The rows of R fall into a few groups, and each row is roughly a mix of its group's hidden directions; some rows fit no group.
R, 164 rows:
[[ 12  19   0  -6 -16  11 -19   7  12   0  14  -9 -17  -7]
 [ -5 -18   8   5  22  -5  -5  27  11  -2 -14   1   5   3]
 [-18  13   0  -7  14  -8  -3  -4 -17  18  11   7   6 -21]
 [  6  -5  12 -29   8   0 -19   6 -13   0  12 -15  -5  -8]
 [  3 -22   9   5  -5   5 -12  10   8  11  29   7  11  -4]
 [-10   1  10 -15   9  16   3   5 -14  10  25 -12  14   8]
 [ 17 -10   0 -25   8   5   8  10  11   8   6  -4 -21  14]
 [-35  -2  -3  -1   1   6  10   5   9 -14   1  10   1  18]
 [ 13   7  11  -1  -6   1 -28 -15  16  -2   5  11  14 -10]
 [-15  13 -18 -20   7 -10 -20   6   3 -10 -14  -7  -5   4]
 [-21  18  -6  20   7  19  -1  -9  13  -9   4  -9   1   1]
 [ 16  -2 -16  -8  21   4  19 -13   4  22  -5   0   2   5]
 [-13  18   8 -19  -1  11  19   0  -8  12   0 -17  12  -7]
 [ -5   5  -1   8 -13  -1  -5  17 -19 -16   7   2  29  -4]
 [ 13  10 -16  -5  27 -12   5 -14   3   4 -19   7   3   1]
 [-19   9  12 -19  -3   4  -2  -2  -4 -11  -3 -26  15  -5]
 [-10  -6  11 -14   3  13 -10 -11  19  -3 -28  -8   3  -2]
 [ -3   7   8   2 -25   6 -17 -19  -7  10   6  10  18  -8]
 [  4  -7   8 -19   7   6   3  -4 -27  16  12 -17   9   3]
 [ -3  12   7  12 -21 -12  17  -9  22   5  10   0  14  -6]
 [ -4 -14   4   4 -25 -16  19   0   1   4 -19   8  12   3]
 [ 22  12   2  27   7  11   2   7  -8   5  13 -11   8 -11]
 [ -4 -12  -5  -1 -16   0 -15 -18 -26  13  10   7  11  -1]
 [ 13  -7 -11  -6  11   1  34  11  -2  11   0  -2  12   7]
 [ 15  -3   2 -29 -11  -8  -5  16  -3  18  11   2   1 -12]
 [  4  24 -10   4   5  15 -15 -20  14  -2   4  -5  -9  16]
 [ 12  19  14  18   2   3  11  18  11   8   0  -6 -19  -6]
 [-10 -12   2   2 -13  25   1   9  -5  16  15 -16   5  13]
 [-18 -17  -3 -20   6   3  22  -9  -8 -15  -5  -4 -10  -3]
 [ -3   4  -3  11  10  -5  20  14   3   5  19 -20   8  18]
 [ -3  -7  -9  25 -32  -2  12   7  -5   6  -7   1  -2  -7]
 [ 11 -30 -10   4 -15  11   1  14 -15   3  -8  10   5   0]
 [ 14   1  -3 -23  -1   3  17  -7 -15  20  10  -4 -14  11]
 [-14   5  -4  -2   0   8  14  21  -8   8  19   9 -20  14]
 [ 14 -15  15  -1 -21  -6  -3  -4  17  -1 -18   8  -3 -17]
 [-27   3  -5  21 -16 -17  -1  -3   1  -7 -15  -6  -5   4]
 [  5  12   2  24  -9  11 -15  -8   1  -7  14  -5   9 -22]
 [-29  -4   0 -12 -11   8 -18  -5  10   4   5   2  12  17]
 [-21 -12  -4  14 -22  12   5  18  -2  11   4   3   4  13]
 [ -4   4  -9   3  24  -5  14   8   9  -7 -25   8  16  -6]
 [ -4  24 -25 -16   9   3   2   1  -7 -14 -13  -9   5  -9]
 [  5   2   6 -11 -18   6 -30   0   2   0  10  12  -7  19]
 [ -6  15  -7  18  13  -9   3  22 -11  13 -16 -14  -2  -6]
 [-24  10   8 -30   4  -4   1  -4  -2  -1   2   6  13  14]
 [ -1  -8 -26 -11 -14 -12   4   1 -17   1  -9   4  23  -3]
 [ -8   8   2 -38   6  -9   3 -13  -8  -2   5  -4  -3  10]
 [  9 -17  -1 -17  15  -1  10  -8  11 -16 -22  -2  -1  14]
 [-12  17   7 -10  21  12   2  -7  -9 -24  -3 -13   3  -8]
 [  8  -3  -8  -4  12 -16 -13 -16 -22 -16 -11  -1  -5  15]
 [ 14   8  -7  11  -4  11  -3  18 -18   9  14  16 -16  10]
 [  5   3 -19   3  -3   0  -9 -22   3  -3  -5  25  17 -13]
 [  0 -10  -2 -12   7 -22  12  26  16   4  -8   8   5 -12]
 [ 20   4   3   9  16   8  -1  15  25  -5   9  -3 -14 -10]
 [-16 -10   1  11  14 -17  19   9   6 -16 -17   2   9  -6]
 [  3  -1 -14  15  17  -5  17  10  12 -22 -10   1 -11  11]
 [ -4  -4  -4 -36   1   3 -18  16  10   2  -7   2   6   3]
 [ -7   0  -7 -25   5 -10  11   2   1 -14 -19   2  24  -2]
 [  0  -8   5  15 -24   5 -12  20 -11 -12  13  13   0   6]
 [ 15  -3  -6 -16  19   2  19  14   9  14  -6  -3 -17  -3]
 [ -5  24 -15 -12  19   2  -6 -15  -5 -11 -14  -7  -5  11]
 [  7  -4  22  -8  16 -10 -12 -18  -2 -11  21  -2   8   7]
 [  6  20   5   6  18  -8  -3   2 -14 -11 -11 -20 -11 -16]
 [ 10  -1  20 -14   8   0   3  14   6  26   2  13  -6  15]
 [-15 -11  -2  25  -2  11  19 -12   4   4  -4   8  18   8]
 [  9   6 -12 -22   6   5  23  -1  -3  14  -2 -14 -14 -12]
 [ -2  -5   4  -2 -19 -19 -14 -22 -19   1  -9  12   3   9]
 [  0  -2  13 -18   3  17   8   5  21   7  13   5  21  -6]
 [ 10 -23 -16  16   3 -11  -1  -6 -19   4 -12  15   3   7]
 [  9   7   1 -18  14  17 -12   9   5  18  11   3  -7  21]
 [ 13  -8  -1  10 -24  10 -12 -16 -21 -14  -5  -5  -5  -1]
 [-19  -9  10  -2 -10   0 -27   9  11  -3  18  10  -5   9]
 [-26   6   2 -12   3 -13   9  -4 -23   0 -12 -14   9  -4]
 [ 20  19  -1 -14 -11  11  19 -17  -5  14   5  -2  -3   0]
 [ -8  -5  13 -10  11  -2  13   6  20  -4  26 -12  12   6]
 [  6  -3 -17   1 -10 -11 -22 -15  10   8  11   7  11  20]
 [-30  23 -13   0  -2 -12 -13  -2   3   4   4 -12  -3  -3]
 [  6 -13  -4  -1  -8  30  -3   1 -21  15  -8   4 -10   7]
 [ -4  10  -8  -2  15 -14  17  10 -14 -17  12   6 -18  12]
 [  1   6   9 -14   2  -2 -23  15  -7   6  11 -24  -3  17]
 [ -3  -3  -3  17  13 -18   0  -5 -30   6 -10   1   9 -12]
 [  3 -19  -9  17  -6   0  -9  -5 -25  20   0   5   9 -13]
 [-13  18  -6  12  15   4  -7  -5  -8 -15  20 -15   1 -14]
 [ 12   6   4  24 -20 -10  17   1   6  16   5  -8  -5 -12]
 [ 12   8  -3  -2  -2   4   6 -20 -29  13  20  -4   2  -3]
 [ 14  -4   0  19   3  -9 -11 -13  13  -8  14 -13 -18  15]
 [ -4  -7 -23 -10  11  -9   8   5 -14 -11 -26   4  11   2]
 [-11   4 -10  26   5  -9   3 -11 -21 -19  -1  -2  12   1]
 [ -6   6 -20  31  -2  -6  23  -4   4   3  -9   3   3  -1]
 [-27  10   2 -12  -6  -8  -3 -13 -12  -3 -12  -1  22  -9]
 [  0 -20   1  -5   7   6  -9   8 -19  17  25 -10  -7   2]
 [ -2   8   7 -31   9 -14 -19  -6   4 -13 -10  -4  -1  10]
 [  6  -5 -15  -5  -7 -27  -4  -2 -14  12 -18   6 -10  13]
 [ -5   2   3   3   3  23  13  13  -5  15  15  15 -12 -18]
 [ 20 -13  13 -17  21  18   9   2  -6  -3  -9   9   0   4]
 [  7  16  -7  14  19 -12  23  -2   2  -9 -11 -14  -8   7]
 [ -3  15  12  -1  -7  -7 -13  -3   4 -13  28 -14   5 -16]
 [  7   2  -3  12  -3  -2 -16 -14  15 -22  -9  19  18   2]
 [-20  -1 -12   7 -24  -4   1 -21  -1   2 -17   0  -3  12]
 [ 13 -27   0 -11  -4   9   3  10  -8 -15 -19   9  11   3]
 [ 16   2   5  -2  22 -12  15  26  -7   1   4 -10  -8  -9]
 [ 10  23   3  -2  27 -14  -8   3   2   6  -7  -4   1 -20]
 [-20   3  27   0  13  -6   6   4  14 -18   4  -7   5 -10]
 [-11  13 -14 -21   9   6 -26   7  -4   2  -7  -7 -15   6]
 [ -4  -8  -2 -26 -20  12 -17  -9   3  14   7  -1   6 -12]
 [-16  12 -18  21  -1   1  13  12 -16   2   0   4  -9  16]
 [ 17   0 -12  12  21  -6  26  -9  -1  -2  -5   5   6 -14]
 [  5  14 -14  16   7  16  20 -11   0  17   3  15  -8  -1]
 [ 19 -12  -4 -17  12 -13  15   9  12   7  -4  15  15   0]
 [ 14  13   9  -5   1   7 -30   9 -17  -2  -1  -5 -15  -3]
 [  6 -14  -4   2 -12   1   3 -18 -12   0 -11 -32   4   9]
 [ -7  -1  -7 -32   5  -7  -4  -1 -18  11  10  -2 -17   8]
 [ -7   0   9  -9   9   5 -32  -4  10 -18   0  -6  -9  15]
 [-15  21   5 -20  12 -23   3  -8  -5  -9   3   0 -13   2]
 [ 19  10 -11  -8  26  15  -3 -19  -9   5   1   8  -1  -4]
 [  6 -14  -6  -9   4  -1  -9  -5 -18  12 -21   8 -14  22]
 [ 10 -13  -5  12  -8   6 -10   1  -7  -4  28  -9 -22   7]
 [-16  -3 -14 -10  17 -15  14   3   1 -17 -10   6  -7  19]
 [  1  13  -8   1  21 -19  13   4  11  -4 -20  10 -11 -13]
 [  1  -2  14 -19   5  15 -15  16  -4  14  19   0  -3 -16]
 [  5  -1  26  -7 -11  -5 -16  -7   5 -11 -11   3  16  20]
 [-11 -13  -8  24  -3  -2 -12   0 -25   9  15   3   3  -7]
 [  2   5  -7  10   0 -15  -7 -18 -18 -12 -11 -12   3 -25]
 [-11 -14   2 -14  -1 -10   1  12  -6   3  10  -5 -26  23]
 [ -7   5  -5 -10  15  15   7  19  -2  17  -2  20 -19   3]
 [ 13 -14   4 -10   4  18   3 -10 -11 -23  22   3   0   6]
 [-13  -9  -6  17 -16  19 -16   5   7   1  11  -2  12 -18]
 [ -7   3   6  20  28  -8 -11  -9   6 -16  15  -5  -5   4]
 [ 10   3   9  -2 -28  11   2 -10 -15  14  14 -15  -8   4]
 [-20   4 -18  17  -8  21 -14 -12  -4  -4  -2  -4   3  12]
 [-12   0  -8   2  15 -18  -1   4   4 -26 -25  -2  -3   5]
 [  6  -5   7 -20  10 -16 -18  12  -8  -8  15 -17  10   5]
 [  1  21  17  -8 -26  -1  -8 -14  12  -6  -8  -6   1 -10]
 [ 19 -23  -2   6  -4  14  -5   4 -13   8 -12  11 -15  14]
 [  1 -19  -3   1 -12  12 -11   8   0  18   1 -15  20  18]
 [-12  14   4  -8 -18  22  10   2   1  20  12 -10   5 -12]
 [  1   6  10  26 -19  11 -10 -16  -4   1  17  -7 -11   4]
 [  7   1  -7  30 -22   4  -2  -6   6  10  -4  17  12  -2]
 [ 17 -23 -11  -2  14  12  15   8 -11  12 -14   1   7  -7]
 [ -9   6   3  -2  -5  11  11  21  19   8  14  -5 -24   4]
 [ 17  11 -10  -3  13  11 -23   3 -22   3 -10   6 -10   6]
 [ -4  10   5   9  -3  21   3  -8 -18 -15  21   4 -13 -14]
 [-16  -6  -5 -26   3  -2 -22   9 -18   8  -4  -8  -2   8]
 [-22  10   2   4   4 -14  11  18   8  13 -17   7 -12 -13]
 [ -5  -4  13  12  -2  10 -21   9  22 -10   5  14  17   7]
 [-10   5  14   2 -18  15  -4   3  -1 -18  18   9 -20   7]
 [ 17 -24 -13   1  -4   0  -1  -7 -17 -11  -6  10  19   9]
 [ -8  -7   1   8 -24  19 -10   2   7   6   1  -4   4  28]
 [-25  16  -5  16  -9   1  14 -16  -2   1  16   2  -1 -12]
 [ -1 -12 -11  24  -6   7 -20  -8 -21 -11   5  -3  -6   9]
 [  8   9 -20  -8  13  13 -24  -4 -11 -12  -6  -5 -13  10]
 [  4  -1 -26  19  11  -5  22  -6 -10  -7 -13  10   2   3]
 [ 20   1   3 -17 -19   9   9 -12 -22   5 -15   2   0   5]
 [ -2   8 -13  14   1  -5   2 -12 -25   8   9  -8  -4 -26]
 [-11  20 -14   9  11  -6  -3 -21   3  18   2  -1  -7  17]
 [-25  -2 -19   5  -9   7  -9  -7 -20  10  -9  -8   7  12]
 [  0  11 -13   6   3 -17  -1 -10 -17   7 -19  -2 -23  12]
 [ -2   6  10  10 -15 -20  12  -1  -8  -5  11 -23  -8 -17]
 [  4 -20 -15  15   6  -6  -5  10  12 -17   0  11 -17  14]
 [  6 -18  10 -24  -4   7 -11 -20  18   0  -4   1  12  -4]
 [ 21   5  -6  -1  -2 -14 -16 -13  -8  -2 -24  11  -6 -13]
 [ 18  -8  14  -2 -19  12  -3 -13 -23  14   7   2  -6   6]
 [ 21 -20 -12  14  -6  -1  -8   5 -13  11  -4   9 -17  11]
 [ 19   8  -1  13  11 -24  14   3   4   7   3 -11   9 -17]
 [ 19 -15   7   4 -12   7  -3   5 -12  31   6   2  -7   1]]

One row of each group comes first, with its name. Which group is each row after those in?
[ -6 -11  12  14 -13  20  -7 -12  20  -5   1   5   9  18]
X
[ -2   5  -7  -4   7 -20   8 -10 -18   5  11  16 -20  17]
D
[ 13   2  18 -18  -5 -13 -20  -1  10  -4   2  11  -7 -21]
M

[ -2  13 -10  13   8  19 -16  -4  15   2  27  -5  -1  -1]
X
[  6  -4 -18  20  -6  -4   8  -8 -10  -2 -23  -5   5 -21]
D
[  2  -6  -2  -2  14 -13  -7 -24  -2  11  -4  10   2  29]
X
[  2 -18  16 -29   3  -5  -2  20   5   7   3   7   8  -7]
X
[-12   2  13 -21   2 -10 -11  -7   3 -22   0  -1   8  22]
D
[-10   6 -17  12 -30  -3  11  -5  -5   7   3  -2  19  -8]
X
[ -4  -4  13  12   7  15 -12  17  20 -14  16   0  10  11]
D
[ -5   2  10  -3 -16  18  -2  -1 -12   2  20 -28   4  -2]
D
[  4   5   5  -3  11   5   1  21  20  12  15   1 -25  -7]
D
[-19  17   6 -21  12   3  -9   4  13  -5  11  -7   4 -19]
D
[ -6  10 -11  19  23  -2  19   3  10   5 -17  -5  12   3]
M
